One vector is turned by the same rotation once a tick. Each row is the vector after some number of ticks, and that number follows the row.
The counts run from 0 to 782.
[141 143 201 124 146 109  87 141 126  81  93  88  72 134 119 122  99 104
 141 146 147 102  86 149 114 153 123 137 103 120 107  98 136 101 135 121
 126 157 176 109  75  77  81 165 122 128 138 116 130 148 139 158 108 153
 110 119 157 102 184 119 155 145 130 131 104 122  82 115 126  98  65 156
 148  99 162 116 143 156 112 167 134 168 135 142]
570
[115 128 111  93 101 123 107 141 114 106  98 127 105 144  97 140 107 127
 116 123 125 128 131 113 149 123 112  61 142 133  96  80 133 143 121 130
 132 130 186 107  73 128 137 187  72 152 121 175 125 141 151 142 167 123
  85 115 153 109 156 107 111  77 126 168 107 140  84 141  78 134 125 143
 149 135 181 161  97 144 113 170 138 142 165 135]
342
[122 141 176 129 129 108 106 138 150 102 101 117 116 200  93  98  52 137
 152 101 147 174  73 154 125 137 165 148 124 139 132 109  95 119 155 108
 141 186 144 102  97  92 101 183 121  91 111 118 107 143 145 141 140 142
 136  87 112 113 155 134 115 127 125 125 102  93 129 110 154  92  99 142
 118 152 114 117 146 150 138 163 167 149 148 159]
251
[120 174 175 132 112  98 114 176 140  86  92 114  66 116  85 124 116 125
 153 118 117 118 113 133 173 142 141 125 107 126  87 126  90 140 142 143
 132 142 192  96  83  76 113 140 113 149 132 127 148 134 129 152 140 166
  80 101 163 129 185 104 147 137 149 162 114 146  68  81 133 128 101 148
 131 118 165 105 150 146 124 179 134 135 133 138]
725
[133 132 147  97 109 104 127 127 112  74 139 123  83 140  64 144 147  85
 142 161 126 122  97 157 132 105 108 125 162 153 102  53 146 120 108  80
 133 103 170 130  83  90  94 112 118 145 112 139 119 195 146 137 131 118
 131 109 136 116 164 135 121 111 133 151 123 120  72 140  95 135 101 138
 119 131 182 158 119 167  65 159 144 123 138 147]
22
[145 120 179 112 121 108 103 158 144  83 122 132  66 159 101 158  78 108
 135 118 147 150  99 143 115 128 143  95 130 126  96 112  92 122 155 104
 104 115 167 118 105  87  98 169 111 161 110 131 151 153 165 127 112 120
 116 117 172 100 171 137 138 118 110 140  79 141 107 135 145 118 118 126
 138 159 153 113 150 171 131 192 103 121 183 175]
522
[134 121 129  87 107 103 125 112 134 103 134 139 101 180  47 144 104 107
 142 121 130 171 123 156 175 101 153  83 174 163 122  77 138 124 123  76
 104 127 149 122  86 104 105 154  73 149 121 142 102 151 136 145 177 137
 127 112 129 122 144 130 115  88 148 150 114  93 115 145 124 134 123 102
 118 154 156 128 109 148  76 176 143 138 173 132]
652
[107 156 171 131 136 123 106 134 124  93 107 143  79 146  97  94 119  95
 157 152 149 146  36 171 143 136 119 145 135 138 110  67 159 134 127 110
 121 136 177 121 102  79 106 126 103 105 134 116 141 166 139 167 132 142
 128 119 168  80 164 118 119 137 125 120 133 128  91 113 133  94  62 139
 151 108 140 137 161 124  90 141 141 141 117 124]
623
[103 142 175 115 157 143  90 136  86  62 119 143  68 150  86  95 104 132
 126 120 139 134  35 131 153 120 119 117 142 124 112  61 134 159 150 110
 109 147 184 133 120  93 122 149 104  90 124 141 150 147 165 135 122 102
 139 116 157  87 138 128 117 106 112 153 135 142 101 125 137  95  96 143
 159 139 134 125 156 134  84 169 125 145 149 154]
628
[130 144 141 134 113 102  99 152 125 101  77  85  77 189 100 130 100 142
 103 112 115 137 109 147 134 129 179  96 146 126 107 101  81 170 146 174
 115 171 188 121 112  75 149 145 124 128 100 132 131 111 135 147 161 132
  89  87 163 157 156 117 121 105 149 176 132 132  87 122  89 123 106 129
 135 154 161 130 133 131 114 171 133 148 158 158]
732
[127 119 154 101 118 126  98 151 153 100 103 140 109 175 103 120  31 122
 151 102 139 174  82 129 148 120 156 126 133 140 121 129  85 126 150 105
 136 176 161 114 114 101 108 204  92 117 113 130 118 143 157 133 122 125
 101 117 120 105 145 150 110 114 119 141  94 113 118 123 152  92 106 147
 125 166 134 127 158 165 146 189 135 143 168 165]
695
[115 140 147 111 137 116 129 136 124  82 123 117  71 150  68 125 126 116
 122 118 146 111  93 194 156 126 123  76 149 170  96  55 117 137 137 130
  71 137 165 142 118 112 109 152 123 121 136 124 164 114 139 145 133 101
 113 100 204 119 141 138 133 112 109 135 115 124 104  90 105 133 103 125
 158 139 161  86 162 155  69 167 133 121 167 154]
176
[109 111 110  64 108  98 138 141 146 101 122 116 139 192  69 131 112 132
 113 117 112 151 102 145 146  96 131  93 148 158 113  71 130 135 108 127
 150 159 180 113 102 122 116 180  94 152 123 142 136 135 120 126 154 106
  86  88 133 134 125 141  95  86 132 154 100  97 102 151 103 115 106 142
 135 150 139 140 142 144  92 168 167 108 141 144]
497
[127 137 140 108 119 111 116 143 153  86  95 141 132 166  98 112  45 106
 171 126 128 164  75 113 148 107 133 124 131 129 113 125 121 120 132  94
 175 177 162  84 117 113 115 198  90 121 116 158 100 162 153 148 131 157
  87  98 116 107 180 138 109 124 126 134  94  98 102 128 150  94  88 156
 116 131 143 151 165 156 136 160 145 136 158 151]
694
[124 133 150 129 117 109  97 137 147 121  89  90  77 203 118 138 147 119
 122 118 125 124  83 153 103 161 166 108 122 135 129  89 125 159 126 175
 107 137 172 145  89  51 104 134 121 142 124 100 158 161  98 179 172 138
 127 114 170 148 152 111 117 140 139 150 110 113 100 129 102 120  78 136
 161 136 170 125 109 139  84 180 156 149 138 159]
119
[135 152 170 121  80 118  91 173 119  75 113 128  70 129  98 139 104 117
 127 156 141 114 104 120 127 120 106 108 113 121  92 114  98 155 134 107
 162 120 204  93  81 112 113 145 119 154 124 156 145 156 172 139 125 130
  96  97 152 106 164 117 142 112 106 159  92 156  61 137 116 121 112 161
 135 131 169 151 128 153 117 189 109 134 172 160]
525
[130 123 203 144 140 110  84 140 104  70 116  98  66 146 119 125  84 132
 135 114 157  96  75 143 118 131 165 114 130 128 105  88 112 123 177 102
  93 150 169 109 112  86 116 154 131  98 129 115 133 115 140 140 107 132
 117 113 166  95 176 129 165 126 143 155 105 144  96 128 144 107  98 142
 154 118 130 107 140 147 106 181 117 157 157 142]
575
[139 110 172 105 135  98 100 116 162  97 118  91  89 200 106 138  90  99
 151 129 125 149  99 126 129 125 184 131 152 135 138  84 135 101 139 125
 115 155 152 128  98  72  88 138  98 163 116  91  98 154 113 143 141 150
 118  86 117 134 146 144 110  92 178 161  85  88 121 124 142 100  93 115
 107 165 157 142 144 165 108 170 151 141 149 154]
261
[124 110 181 112 114 100  91 119 119  75 117 113  60 198 108 162 121 103
 121 131 131 152  81 125 107 122 183 116 155 127 129  90 104 153 147 116
 120 123 166 136  85  60 100 138 126 159  83 115 115 144 123 114 151 136
 140  83 140 141 149 129 129 112 167 181 108 130 115 149 129 108 104 117
 129 172 138 145 111 164 105 172 129 146 156 168]
270
[110 152 154 107 122 112 111 159 126  85 141 144  91 150 108 111 133 130
 131 146 112 107  87 107 124 107 116  97 125 133  88  62 143 140 106  91
 157 120 209 142  83  83 121 153 100 127 140 129 153 139 138 140 132 125
  86 122 161  92 149 103 122 136 110 170  89 144  66 148 122  95  95 141
 178 129 159 139 133 144  86 162 120 121 149 117]
325
[141 108 155  98 106 102 101 149 160  83 121  91 119 216  81 148 102 114
 124 118 134 167  95 176 118 124 160 128 143 154 123  91  99 113 146 132
 140 152 143 103 121  85  70 169 117 148 103 119 132 158 150 138 152 122
 129  84 136 141 124 162 117 106 126 147 111  82 132 123 132 134  86 144
 112 148 137 130 152 179 119 165 161 107 157 188]
61
[109 150 120 123  78 116 132 156 141  88  63 131  73 164  83 137 119 107
 134  96 112 153  73 146 139 134 166 142 148 151 119 120  99 144 134 133
 128 133 195 114  99  96 139 114 124 119  86 164 107 146 116 135 177 152
 116  77 173 130 171  85 138 119 156 164 137 152  63 132  97 129 130 154
 149 145 142 150 101 141 107 164 153 139 155 123]
284
[128 147 156 132 117 110 118 170 132  81 105  93  58 142 104 134 137 124
 134 131 109 115 128 126 158 131 156 120 131 142  91 119  99 136 127 139
 142 133 194 100  91  80 119 128 113 165 121 136 120 127 126 143 132 161
  87  76 150 146 193 108 129 116 162 173 121 140  65 109 109 136  90 144
 138 130 173 130 141 132 108 174 133 122 146 140]
724
[112 147 119  81 107 130 146 134 147 118  80 133  75 164  62 134 122 123
 126  95 105 162  94 177 170 135 151 107 132 158  90  84 113 145  97 138
 110 124 185 160 128 103 140 142 107 138  88 144 139 165 139 155 162 116
 137  96 172 132 147 136  97 120 133 150 113 120  66 115  81 105 127 146
 152 154 179 105 141 145  97 165 155 129 136 135]
483
[119 128 164  94 104 106  95 161 156 103 146 146  98 179  96 119  99  99
 156 150 149 143  87 114 128 123 113  89 123 126 120 110 131 139 128  80
 158 122 168 116  66  91  93 169  83 146 139 132 138 148 141 158 150 150
  92 140 128  94 149 124 121 139 101 144  81 108  94 162 165  90  91 129
 138 156 166 134 148 158 124 165 124 135 146 148]
512
[113 122 122 123 128 118 116 136 121  98  74  99  96 183  86  97 105 122
 113 106 111 152  57 149 144 111 177 143 150 152 113  61 123 141 152 135
 128 173 184 134 125  88 144 143 121  85  95 128  79 170 144 152 151 112
 132 102 145 117 159 132 115 112 160 166 127 105 105 133 102 116  87 148
 115 116 142 164 117 125  81 164 168 154 140 122]
439
[114 117 133 129 112 101 112 147 160 104 127  73 106 184 123 126 122 108
 130 136 113  85  74 140 114 128 153 122 149 171 105  58 154  96 140 139
 128 147 184 152  64  73  89 135 107 123 134  96 114 128 126 151 151 134
 104  95 146 113 168 116 127  94 181 160  87 137 106 155 101 134 102 133
 129  98 163 144 117 138  90 169 150 156 140 130]
759
[128 157 139 138 102 105  98 183 122 104  79 117 126 134  91 104  85 157
 132 111 121 138 120 138 146 136 115 101 107 121 106 128  85 143 137 128
 164 183 193  88  89 113 118 198 115 123 139 171 126 125 165 179 168 144
  83 109 144 106 176  97 128 103 108 147 119 136  84  99 118 125  92 177
 128 113 171 127 117 119 133 171 139 154 150 150]
543
[130 141 174  83 130  94 107 140 136 103 124 103 123 148  62 111  97 153
 134 126 131 151 116 165 190 134  99 127 139 125 116 118 110 122 116 104
 153 172 168  97 101  99  81 188  82 146 148 139 131 141 165 147 153 118
 109  96 112  84 136 158 102  97 120 140 111  98 111  86 148 121  90 165
 118 142 157 105 151 176 139 162 164 119 142 175]
55
[101 154 119 123  88 118 133 144 141  93 112 158  56 177  68 137 149 104
 132 121 112 165  75 143 154 111 146 109 137 158 106 100 114 172 124 114
 135 109 191 117 107  94 130 113 130 134  87 133 138 164 135 165 188 150
 128 118 167 143 160 112  99 130 132 168 139 124  79 142 109 126 109 129
 155 141 164 135 103 137  82 142 145 141 148 125]
475
[119 141 182 100 135 124 115 161 121  77  83 156 100 179  69 128  82 125
 155 110 156 177  79 164 147 116 123 130 127 133 107 116 106 151 130 112
 136 156 171  93 121 107  93 158 122 116 113 146 157 152 136 134 140 122
 126  94 184 114 157 138 127 137  87 132 134 113  87  90 154 116 103 156
 154 157 128 103 176 169  97 150 138 102 145 164]
677
[129 118 162 125 119  92  95 145 129  96 114  70 115 171 115 112 130 124
 139 153 129 100 114 141 113 153 129 130 113 126 120  97 125 148 153 144
 169 166 195  93  85  90  98 160 122 136 133 136 135 144 130 172 153 140
 104 104 126 114 157 115 108  90 131 152 117 114  99 118 115 134  45 166
 130 114 167 168 115 130 120 158 159 171 142 158]
560
[111 141 116  93 114 131 132 137 137  92  78 130 117 197  75 136 100 127
 121  93 112 162  97 161 138 106 144 107 120 151  93  75 100 149 106 122
 142 148 182 111 139 102 141 159 135 104  95 133 121 168 133 146 128 128
 104 101 143 160 137 150 118 144 118 169 108  83  71 116  91  95  85 168
 128 154 150 112 131 145  95 167 157 112 152 151]
683
[ 95 126 125  88 139 123 114 104 102  77  90 151  99 160  76 117  98 108
 132 141 138 156  86 135 147  95 137  98 171 152 117  57 164 143 124 106
 106 155 170 115 106 116 112 152  86 131 110 144 117 145 105 129 118 123
 116  94 163 122 148 130 108  95 135 151 135  93  99 166  95 107 109 138
 149 141 126 179 132 147  74 159 142 119 147 112]
635
[130 116 141 100 100 113 115 153 138 116 129 112  92 137  71 140  77 134
 120  93 148 148 120 189 158 125 110  78 158 146 114 106 112 111 156 138
  98 159 167 124  83 132 102 180  90 163 137 146 133 104 158 128 154 118
 126 114 160  93 138 145 150  66 114 122  93 136 127 118 121 131 142 117
 127 143 152 115 139 165 126 180 135 148 181 161]
349
[129 138 134 120 114  85 114 148 137 119 103  71 119 147  93 105 100 132
 139 141 112 116 132 156 167 143 128 102 117 129 115 102 129 123 125 165
 152 183 189 108  80  98 121 174  77 156 160 133 112 148 129 172 160 141
  75 101 124 124 167 124 112  95 141 151 119  99  95 110  98 141  56 158
 118 104 176 130 115 144 122 178 150 155 136 152]
551
[ 98 134 158 121 134 135 106 110 125 108  72 146  94 193 101 103  67 129
 133  93 143 168  50 142 145 127 164 147 133 129 124  72 121 142 152 111
 102 185 155 125 117  97 127 177  98  79 109 128 111 136 145 150 137 127
 137  96 125 102 149 127 118 134 143 149 105 102 118 130 153  90 105 126
 144 142 119 131 129 147 116 168 164 161 145 135]
442
[130 130 189 141 125 122  83 142 128  92 129 127  64 168 123 120 102 113
 132 130 154 113  74 118 127 141 141 101 133 120 119  91 124 137 173 112
  97 135 171 153  79  67 102 149  99 129 134  97 150 122 144 148 162 120
 128 129 159  78 162 131 141 119 136 167 102 157 123 142 142 101 113 115
 151 136 141 107 124 137 119 179 110 180 154 152]
766
